In the data rows, the value 128 means zero.
Some points, one per row:
[120 133 159 144 131 119 106 112]
[161 172 100 103 151  68 178 125]
[119 122 173 124 135 134 102 103]
[ 79  72  83 180 178 155 137 124]
[104 170 149 183  65  69  94 179]
[103  71 138  73  38 141 111 144]
[ 86  97  97 164 160 158 147 131]
[155 171  87  93 154  96 159 115]
[ 92 129 136 150 133 123 142 129]
[142 129 141  97  91 196 116 144]
[173 134 111 115 146  97 163  92]
[103 173 147 189  66  77  90 173]
[101 147 145 172  90  79 109 156]
[127 128 161 137 133 125 105 100]
[ 92 101  99 153 139 142 135 136]
[152 105 166  98 130 147 140 173]
[117 140 180 148 131 110  99 108]
[106 140 128 175 114 105 121 145]
[162  44 135 109  66 111 162  79]
[105 165 144 183  71  77 105 175]
[ 83  97 104 158 168 154 158 114]
[112 164 157 176  92  82  96 164]
[159  73 152  97 120 124 219  67]
[150 128 150 124 122 144 111 111]
[166 185  93 103 146 105 128 133]
[ 78 101  98 153 152 150 145 119]
[104 161 134 176  78  70  99 181]
[ 84 101 101 146 155 156 167 126]
[ 70 171 137 116 101 149 196  89]
[126 139 170 149 123 113  94 117]
10 more points follow, each with its number after it:
[ 86 119 107 161 133 126 139 144] 0
[107 149 150 167 102  95  98 151] 1
[ 97 118 124 155 126 117 129 146] 2
[117 130 168 123 142 128  94 102] 3
[ 86  73  91 153 173 174 151 107] 4
[170 140  98 125 156 125 154 114] 5
[121 121 112  96 155 140 133 123] 6
[144 141 119 107 131 152 102 142] 7
[ 95 130 138 147 121 120 134 126] 8
[129 137 161 141 126 123 105 112] 9
Which of these numbered points is nearest to each point below, ignoring the 2 directions in which the first points spread most? Its number follows each.
[ 84  75 100 151 161 159 153 129] > 2
[125 130 210 130 177 128  77  49] > 3
[ 73  89  83 166 165 158 155 112] > 0
[144 119 123 104 116 121 140 130] > 2
[105 165 138 180  65  71  96 171] > 0
[ 98  64  81 180 168 167 140 109] > 4
[114 162 158 175  84  80  86 166] > 1
[ 94  93  93 166 163 143 133 123] > 4
[134 132 126  66 116 141 144 134] > 6
[ 96 107 104 152 144 143 155 123] > 0
[ 70 186 142 111  91 148 200  77] > 8
[194 159 106 118 132 110 125 124] > 5
[196 130 150  70 104 185  55 147] > 7
[116  96 142 118 131 144 146 172] > 2
[145 132 103  76 139 125 125 139] > 6
[ 92  90  95 164 160 154 144 121] > 4
[220 107 147  72  82 225  97 174] > 7
[204 123 106  40 123 188 143 143] > 7
[ 67 148 176  92 114 119 214 115] > 8
[128 131 210 132 182 126  78  46] > 3
[126  83 143  44  93 109  79 172] > 6
[111 144 154 165  98  95  96 148] > 1
[129 129 209 131 178 128  76  49] > 3
[130 110 129  99 124 133 116 143] > 6
[ 69 185 147 104  94 145 201  84] > 8
[105 115 112 167 126 129 127 141] > 4
[114 135 146 156 118 109 110 128] > 1
[ 88 117  98 161 140 135 137 135] > 0
[123 135 157 143 131 116 102 109] > 9
[128 158 135 114 121 137 135 152] > 6
[122 128 206 136 175 126  76  56] > 3
[ 90  81  82 164 160 172 152 126] > 4
[116 138 146 160 114 112 112 132] > 1
[116 128 177 130 144 125  95  97] > 3
[124 130 209 132 178 128  77  52] > 3
[172 172  81 117 171  94 154 125] > 5
[122 144 144 143 119 109 110 138] > 1
[110 142 165 157 123 107  94 115] > 9
[215 129 106 100 115 143  78 149] > 7
[ 93 128 123 168 112 110 117 144] > 2
[106 157 155 178  82  69  90 171] > 2
[ 95 112 118 175 116 115 122 144] > 2
[124 126 208 128 175 131  77  54] > 3
[ 68  59 210  75 171  78 225 184] > 2
[ 71 188 158  98  87 136 210  86] > 8
[120 132 164 143 136 128 112 103] > 9
[ 79 102  91 149 147 163 158 111] > 0
[130 124 196 125 162 140  82  75] > 3
[167 130 161 100 123 144 123 107] > 9
[110 155 159 175  94  81  98 149] > 1
[ 89  98 100 159 152 150 160 122] > 0
[217 148 118 115 151  91 178  79] > 5
[ 92 110 113 167 125 125 129 139] > 2
[155 111 128  69  81 199  68 183] > 7
[ 98 128 128 174 101 106 114 149] > 2
[ 89  99  95 163 164 139 150 126] > 0
[192 170 103 107 187  86 164 123] > 5
[117 134 138 162 125 115 118 128] > 1
[116 133 152 141 126 124 113 115] > 9
[107 138 145 150 121 111 114 128] > 1
[ 78  71  92 176 178 152 153 123] > 2
